The rows of Y fall into 4 groups, and each row is roughly a mix of its group's hidden directions.
Y:
[[ 11 -20   1 -18   9  14 -20   2   4 -11]
 [ -9 -20  22   2  -2 -20   1 -14  -9   2]
 [-22  12   5 -12  -6 -13  12   9  14 -13]
 [-19  -6   8 -10  12  -9 -11  10  12 -22]
 [ -1  27 -15   2  -6   6  18   4 -17   2]
 [ -7  -7  13 -22   7   5 -25 -12   4  -1]
 [ 16   0   9  26  -9  -5   7  -6 -11  17]
 [ 13  13  15  22 -16  -7  16  -2   2   5]
 [-12  10 -12   8  -2  -9  19 -15 -21   5]
 [ 17  -3   5   2  11   4 -12 -25 -20   2]
 [ 12  -1 -20 -15   4  14 -14  -8 -13  15]
 [-34   0 -13  -9  -1   9   1  -8  -4  -8]
 [ 32   5 -10  -1   4   7 -14  11   7   5]
 [  9   5 -18 -25   3  17 -16  -2  -1   0]
 [-17  15 -10   9  -5 -15  23  -4 -10   6]
 [  1 -16 -18   4 -13  17  -5  18   7 -14]
 [-19  -3   4 -21  17   1  -5  -3  -6 -21]
 [  5 -26  23   9   1  -5   1 -12  -3  11]
 [-23   2 -11  11 -10  -8  15 -16 -15   2]
 [-30  -6  -3   9  -1  -4  11 -18 -12   1]
 [ 14  11  12  19  -4 -12  21  -7   1  14]
 [-14  10   3 -21   9   1   1  14   6 -24]
 [-22 -19  -9  -4  14   2  -2  -3 -21  -6]
 [-15 -19 -12 -10   0  16 -21   4  -2 -10]
 [-24   4   0  -4   1 -18  25   5  -1   8]
 [ -6  -8 -11 -16  -1  17 -16   5   9 -22]
 [ 17   1   1  23  -9 -11  12  -3   0  22]
 [ 10  -5 -11   0   3  14   0 -16 -25  18]
 [-10 -12  -4  -3   3   0  -4 -29 -22   0]
 [ 16  13  -7   7 -14   2   5  26  13   3]
 [-30  14  -2 -11   6  -4  12   4   5 -12]
 [ 16  16  23  13 -12  -7  11  -1   8   2]
 [  2  -8  -3   6  13  -3   2 -10 -26  24]
 [ -9   9   0 -23   2   4  -3  13  21 -18]
 [ 13 -17  -1  -4   2  -8  -6  16  24 -13]
 [ 14 -20   7  -9   6   8 -20  10  16  -8]
 [ 20  -3  20  17  -3  -5  -1 -17  -7  12]
 [ 23   4   4  21 -11  -4   5  -3  -3  21]
 [ 17  17   7 -15   1   1  -4  20  19  -5]
 [-17  16 -24 -14  -1   2   5  -8 -12   9]
 [ -5   9  16 -12   2 -22   7   6  23   1]
 [-17  12  -7  17   2  -6  22 -11  -9  10]
 [-26   6  10  13  -4 -16  19   1   2  -4]
 [ 16  14  11 -18   4   2  -8  16  20  -5]
 [ 13  -2  -2  24  -7  -9  10  -6  -9  24]
 [-24  -7  12  21  -4 -10  15   2   5  -8]
 [-16  19  -9   8  -6 -12  24   2  -7   8]
 [  4   1  -5 -21   7  17 -19   8   3 -19]
 [ -1 -10  -4  33   1   8   0 -13 -10  10]
 [-15 -26  -1   0   3  -6  -1 -23 -12   0]
 [-27  -9 -19   9 -14   9   1  11   0  -2]
 [ 12   3   5   3  16   3  -9 -20 -24  11]
 [ 28  -7   4  -7  11   9 -17  -2 -12   9]
 [-15   4 -12 -20  -1  14 -14   3   0 -21]
 [-34  10 -10   0  -1  -2  13   2   1 -11]
 [ 15 -14  -6   9   5  18 -18 -12 -16   5]
 [-24   8  -4   5  -8 -17  24  -3   0   4]
 [  9   4  13  -5  -2 -23  23   9  -8  12]
 [-21  10  -9   8  -7 -14  25  -4  -6   4]
 [-15 -18  -3  -5  -8  -4   4  19  23  -8]
 [ -9  21 -22 -18  -8   4   5  11   6  -5]
 [-25   1 -15 -21   7   4   0   8   5 -14]
 [ 14 -13  -5   5  11  15 -17 -13 -19   8]
 [-22  19 -18 -17  -4   6   4   0   2 -10]
 [ 21  10   2  19 -13  -5   9   4   2  20]
 [-21  -4 -29  -5  -2   4   7   4  -4 -14]
 [-15   2 -16  10  -4  -1  13 -15 -25   4]
 [-27   7 -16  -2  -2  11   5   9   7 -18]
 [  9  11 -10  30  -4   9   8   4 -15   8]
 [-32 -11  -2 -12   7   3  -2 -10   0 -14]
 [ 23  -7  16  17  -3 -12  10   4  -6  14]
 [-25  12  -1   9  -8 -15  21  -1   5   0]
 [ -8  14  14  -6 -13 -13   2   5  15 -23]
 [-37   4  -4  -5   0  -4   9  -3  -2 -11]
 [ 20   9   8 -12  -4   4  -8  16  22  -8]
 [ -7  -7 -25 -19  14   5 -10   9  -7 -10]
 [ -2  19 -22 -15  -8  -2  12  17  -8   2]
 [ -4 -18  -2 -19   4  14 -19   0   6 -18]
 [ 27 -18  15   6  -3  -6  -8  -8   0  12]
 [ 17 -10  -8  23  -2  16  -9  -9 -11  11]
 [ 16  -3  10  17  -4  -2  14 -14 -10  21]
 [ -2  31  -3   3  -5   2  19   3 -13   9]
 [ 17  14  13  10  -1 -15  20  -3   6  14]
 [-21   9  -8   1  -5  -5  12 -21 -20   4]
 [ 17   1   3  14   1  -6   1 -12 -12  28]
 [  3   5   9  18   3 -18  18  -4  -9  21]
 [-18 -12 -13 -15   1  11 -19  10   3 -13]
 [ -4 -23  -5  23  -7  13  -3  -9  -4  14]
 [-10 -11 -17  15  -3  10  -1 -13 -25   2]
 [ 13  26 -24  -5  -1  12  -1   0  -6   2]
 [  0  30  16  -5   3 -15   9  -2   6   9]
 [ 25   2   3  21 -17   0   1   7   7  13]
 [ 19  -1  14  -8   4   9 -16  16  20  -3]
 [ 18  22 -11 -18  -4  10 -14   4  -2  -5]
 [ 27   0   5  -5   6  15 -22   7   4  -4]
 [-10   8  20   4  -5 -23   7 -11  17   2]
 [-12   8   2 -20   5   3 -11   0  25 -17]
 [  3 -14   1  -3   7   8 -16 -26 -19  -1]
 [-13  20 -23 -12  -2   4  -4  13   2 -15]
 [-18   9 -11  11  -6  -6  18 -14 -20   6]
 [  2   1   1  32  -5  -7  20   6   0  10]
 [  6  19  -4  20 -11  -8  11  -4 -11  20]
 [-13   9  -9   8  -3 -19  28   0  -5   4]
 [ 22  15  -4  14  -6  -6  10   5  -3  23]
 [  5  10   6 -15   3 -10  -7  17  23 -16]
 [-13  11 -17  -6  -3  14   3  13  19 -17]
 [ -6  -5  -8  -4   1  -2  18  -6 -23  24]
 [-22  -8   2 -22   8  -4 -10   9   9 -16]
 [ 25  -5   2 -19   3   8 -21   6   4  -5]
 [ 16   2  22  13  -3  -7   2 -22  -1  12]
 [  4  19  -6  -2  -9  -2  15  22   9 -19]
 [ 30   2  -5  -9   4  13 -19   2  -7   3]
 [ 24  13  -4  13  -5  -6   8   6  -3  22]
 [-19  -9  -6 -22  11   5  -8  -7   3 -21]
 [ -7  -3 -19 -20  12   6 -10  23   1  -7]
 [-14   7   2 -16   0 -22   5  11  22  -4]
 [ -3  25   1  13  -2 -10  21  12  11   1]
 [ 15 -20   2  -9   1  17 -22   1   6 -12]
 [ 24   1  -3  19  -6  13  -3 -13 -13  11]
 [-18   1   2 -19   8  -8  -7  13  18 -16]
 [ -4  -2  10  -6   0 -16   9  18  28  -1]
 [ 25  19   3  -6   4  16 -17   4  -3  -2]
 [  2  -8 -12  -4   8  -7  -3  24  23  12]
 [-10  18 -22   9   0   5  20   8   9  10]
 [ 18   1   5  22  -5  -6   5  -6 -14  22]
 [  5 -15   8 -24  17   5 -16   1  -5 -11]
 [-24   2 -14  -4   5  16  -3   9  -1 -21]
 [ 19  -2   5 -17   1   5 -21  10  13 -14]
 [ 20 -15  12  25   3  -1  -2  -5  -9  12]
 [ -8   0 -20 -18   6   7  -8  25   5  -7]
 [ -9  -1 -10 -27  12   6 -12  14  10 -11]
 [-18  -3 -11  10   7 -15  23   2 -12  13]
 [ 25  27   1  -2  -7  -4   1   9  10   1]
 [-10   0 -20 -16  13   4  -4  22 -10  -9]
 [  5  -5  -1 -21   3  13 -26   1   6 -16]
 [-14   6  -5 -22   4  12 -10   6   5 -24]
 [ 12  -5  14 -11   6  10 -20   9   3 -23]
 [-25   0  -2  -6   3 -19  20  12  -7   4]
 [ 27 -13  16   2  -2  -8  -7  -9  -2  15]
 [-32  -7  -9  -2   4  -1   7 -18  -8   1]
 [ 19  12   8  15  -3  -9  19  -7  -2  18]
 [-13  10 -13  13  -2  -5  19  -9 -21   8]
 [-21  -2 -10 -23   2   9  -9   1   2 -20]
 [  5  15  14 -25  10  -1  -7   7  19  -4]
 [ -1 -14   3  -6  17   3  -9 -10 -27  13]
 [ 14  20   3 -11  -6   0   2  19  23  -2]
 [-15   4   0   1 -12  -6  13  23  22  -1]]
In each list below, one row fits none of the groups, and each other row fits one group, some only roughly. Which row is it?
  K516: [-14   9   4 -18   2  -8   9  18  16 -17]
  K20: [ 31   4   0  18 -11  -1   2   7  -1  12]
  K886: [  7 -25  11 -10   3   1 -18   3  20  -6]
  K406: [-30   3  -6 -18   5  -7   5   9  11  -7]
  K968: [ 18   9   5 -15   4   4 -10  23  12 -14]
  K133: [34 10  5  7  6 -2 -1  4 -3 14]
  K833: [-35  -1  -7  -9   9  -2   7 -11  -5  -5]
  K931: [-28  10  -1  -3  -3 -17  20  -3  -1   5]
  K191: [-18  20   6   7  -4 -15  20   5  11  -5]
  K810: [-29   4   0 -13   5 -14  11  12   5 -10]
  K715: [  5  11   6 -19   3   3  -5  22  17 -17]
  K182: [-29   2 -14 -12  -9   6  -1  -3   7 -16]
  K496: [ 24 -22  17  10  -3  -1 -10   4   3   5]
  K306: [-10  15  -3   6  -3 -18  29   9   5   2]
  K516
  K326: [ 12  26   8  -4 -13  -1  -2   8  19 -11]
  K312: [ 27   6  -8 -11   0   4 -12  20  12   4]
  K55: [-17 -23   6   7   9  -3   3 -10 -19  11]
  K215: [ 30  -9   8  -9   2   8 -21   3   2  -4]
  K244: [-26  10  10 -15  -2  -8   8  -5   0 -18]
  K353: [  6  20  15  10   1 -17  20   4   8  10]
  K239: [ 34   5  15  -4   3  -2 -10   9   6  -1]
  K488: [-28  -3 -14 -14  -3  12  -6  -3   1 -15]
  K638: [ 13  18  -4  22 -12   4  16  14  -1   2]
  K259: [-7 27 -6  3 -6  1 13 19 16 -2]
  K259
  K912: [  7  12  -2  27  -8  -5  10 -11 -11  16]
  K687: [-34   1  -5  -3  -9  -4   9  -4   8 -13]
  K26: [ 20   4  -7 -19   9  17 -19   7  -1  -8]
  K336: [ 23 -12  -1   2 -11  20 -17  -8  -7   4]
  K814: [-29  14   1  -2  -4 -12  16   1   8  -9]
  K366: [ -7 -11  -9 -10   0  21 -23  -7  -9 -14]
  K860: [-31   0 -15 -17   9   2   3   0   1  -6]
  K818: [-16 -11  -7 -26   7   4 -16   8   3 -11]
  K682: [ -8  13  -9   9  -9 -16  27  12   6   3]
  K837: [  0 -16   5   6  19 -10  -2 -18 -17  16]
  K912
